In the data rows, 128 means zero.
Some points, one per row:
[ 87 135 223 185 139 128 135 131 119  71 103 164 129 168 121  93 113 172
  67 175  17 167 159 139]
[166  53 124  48  88  95 197 122 164 188 130 211 119 125 158 199 109 151
 161 173 194 109 172 118]
[135 135  92 187 124 145 137  96  90 138 157  82 103  70  69 162 137 131
 163   0 177 106  68  69]
[161 158 186  92 190 155  64 142 108  81 197 118 150  80 146 125 180 173
  74  64 111  64  46 119]
[122 184 146 153 154 199  65 136 107 187 110  80 109  97  93  96 166 181
 142 170 139 113 123  68]
[117 111  97 150 191 122 125  68  52 172 126 115 118  69 118  77 123  95
 121  45 165 185  76  65]
[156 151 103 206 133 117 108 180 149  96  68 143 155 195 125  82 142  97
 114 163 107 127 110 161]
[106 131 155 116 185 122 129  92 109 138 144  50 117 102  76 127  97 130
 110 138  69 154 131  49]
[ 89 113 181 137 155 185  96  82 148 140 185 105 132  77  62  73 190 140
 148  87 105  63 104  95]
[126 168 100 125 149 115 117 110 123 176 134  78   6  71  77 161 149 153
 146 145 146 103 102  87]
[132 100 102  96 154  69 195 169 173 172  75 194 142 212 138 105 119 159
  99 203 176 130 228  93]
[132  89  27  63 117 115 200 132 135 206  80 126 128 122  60 177  86 128
 214 145 248  69 221  11]
[ 72  59  89 104  96 120 124 102 181 179 131 109  66 111 132 179 132  97
 187  73 164 178 141  57]
[183 101 171 182  94 165 166  79 140 146 137  95 123 185 106 154 151 167
 228  82 143 127 141 101]
[163 170 137  96 180 156  87 142  95 102  98 112 125  91  55 160 139 147
  52  53 146 114 147 132]
[ 82 136 152 168 183 206 116  92 132 135 157 150 131  87 127 133 122  95
 162 130 123  67 106  91]
[ 99  82  93  80 129 103 199 122 122 157 165 123  80  46 100  96 135 148
 121  71 173 102 122  90]
[112  94 114 107 127 112 157 142 118 172 138 110 113 118  54 139  84 180
 146 142 171  84 134  80]
[142  90  97  46 126  82 150 126 113 140  77  80 145  58 101 141  76  95
 123 156 164  51 122  79]
Then 24 other points, each followed by its number:
[ 98 217 148 178 183 192  89 136 162 104 183 125  75  80 191 138 102 174
 157 137 177 159  70 149] 0
[119 175 136 117 109  85 100 140 175  96 163 208 157 156 139  70 146 119
 113  95 138 123  99 144] 1
[ 85 145 172 134  58  75 116 200  73  98 116 117 171 184 118 121 130 119
 119 175 116 144  25 208] 2
[133 183 155 209 117 163  96 112  93 166  58  70 155 146 152 109 149 169
 145 125 141 146  59 103] 3
[182 166 198 139 177  87 177 132 210 140  95  91 192 139 122  78 186 130
  59 233 110 233  61 170] 4
[140 109 119 154 106  55 214 140 128 146 101 151 135 181 137 174 115  99
 139 152 150 155 148 203] 5
[136 192 163 152 101 118 166 191 126  80 205 215 111 139 116 147 161 142
 161 133  93 224 103 176] 6
[ 88 176 155 158  91 108  63 159 128 120 157 100 141 103 185  88 155 108
 136 124  90 187 150 184] 7
[108 219  81  80  90 191 178 116 121 118 154 140  28  90 143 132 138 158
  71  84  87 125 161 111] 8
[ 95  98  92  77 123 228  35 122 161 130 179 118  80  81 106  98 114 125
  87 108 149  89 142 116] 9
[131 136 189 223 111 135 177 131 130  82 135 164  88 151 163 125 108 106
  64  99  80 167 112 179] 10
[121  30 141  48  58  42 137 113 122 165  52 118 164 104 153 150 122 185
 185 194 236  81 170 114] 11
[128 131  88 122 180 213 145 121  85  81 104 124 152 123 152 135 162  70
 165 127 173 158 120 187] 12
[140 198 145 131 160 159 109 124 146 139 216 164  27  91 144 172 135 158
  82 136  36 220 150 125] 13
[150 173  78 131 152 169  45 110 103 182 119  58 166  63  39 113 127  86
 167  76 113  74 118 136] 14
[192  29 112 125  75 103 156 146 121 162 136 169  68 168 141 182 113 134
 126 149 147 118 152 107] 15
[ 99  98 153 129  98 105  68  66 118 113 185  88 180  96 138 173 199 106
  92  69 130 120  90 135] 16
[104 158 126 115  97 247 148  50 157 153 173  52  72  66  91 159 131 102
 121 110 134 165 129 142] 17
[130  70 116  29 111  82 120 143 156 164  84 200 123 120 165 152  58 159
 151 192 251 141 174 162] 18
[194 213 123 200 111 161 128 230 153 168 139 129 126 150  60 166 102 105
 135  87  48 171 140 166] 19
[158 133 149 167 108 151 138 154  76 155 172 109 116 147 113 177 120 159
 185  88 160 135  94  74] 20
[115  87 144 126 141 169 170 107 157 186 171 129 102 134 142 134 110  78
 138 120 123 100  55 102] 21
[140 129 129 187 128  85 187 139  87 100 149 143 151 202 186  97 140 189
  70 144  67 180  68 147] 22
[102  91  70  66  95 102 210  87 139 168 130 170 126 159  99 109 168 127
 232 247 144 130 120 147] 23
Which three of these numbered points are nearest to each point below, looking only along the 7 directions in which the first points spread most? Their numbers follow each, nearest first.
[ 91  47 192  33  68  87 152 116 158 174  92 208 115 133 143 215  42 141
 168 155 159 139  99 171] > 15 18 11
[ 70 123 177 162 151  89 139 113 114  86  67 116 186 187 188  86 104 134
 104 190  92 196 146 151] > 4 22 2
[102 179 181 103 117 136 106 126 166 134 219 181 103  81 185  68 164 166
 114 112  50 232  62 154] > 13 7 10
[163 111 157 148 103  56 196 148  91  71 112 142 150 214 192  96 176 147
 101 169 136 150 112 182] > 22 2 5
[109  96 208 190 130  82 120 141 179  86 151 134 181 182 148 102 109 157
  90 115 130 144 145 133] > 22 2 6
[133  62  82  73 110 174 180 110 156 174  90 132 109  98 104 149  99 152
 141 165 225  52 139  82] > 11 23 18
[166 146 139 179 116 127 128 179 124 159 165  79 145 149  84 128  72 135
 160 108  59 196  79 171] > 19 7 3
[156 149  93 145 148 137 198 118 145 124 161 114 151  74  49 182  96 112
 169  69  89 138 120 137] > 20 8 17
[145  96  95 105  97 123 183  79 148 143 114 189 110  75 138 193 113  83
 181 152 177 110 154 158] > 15 11 23
[122 171 200 127 178 118 159 194 152  85 148 154 176 189 176  89 139 188
 146 171  48 152 152 203] > 4 2 22
[149  62  88 136 130 196 144 116 175 190  84 169  73  37 132 148 128  81
 191  81 138  87 117  77] > 21 20 9
[157 177  88 135 160 158  65 135 108 130  86  75 104 105  51 137 158  99
 150  55 144  77 107  91] > 14 3 20
[ 76 156  53 139 163 207 145 104 114 140  98  23 153  93  51 138 153 131
  87  42 228 105 130 109] > 14 20 9
[ 70 146 156 117 133 190 132 150 181 101 179 134  89 111 106  89 112 101
 116 103 150 157 130  81] > 21 0 9
[153 127  88 144 162  83  37  66  86 181 106   4 177  73  92  97 125  24
 122  74 158 128 115  76] > 14 12 9
[147 155 163 127 164 136 188 165 127 168 125 122 174 171 166 128 151 140
  59 156 102 142 100 114] > 2 4 1
[178 203 169 155 138 137  83 179  70  87  97 151 180 113 158 116 176 135
 158 138  83 134  75 114] > 2 7 3
[146 170  72 153 139  76  98 110 215 128 130 113 133  82  96 126 141  54
 103 107 160 133 156 123] > 12 20 8
[ 82  78  62  91  99  94 157  73 153 168 111 103 148 102 121 163  45 197
 157 106 140  77 184  16] > 11 23 15
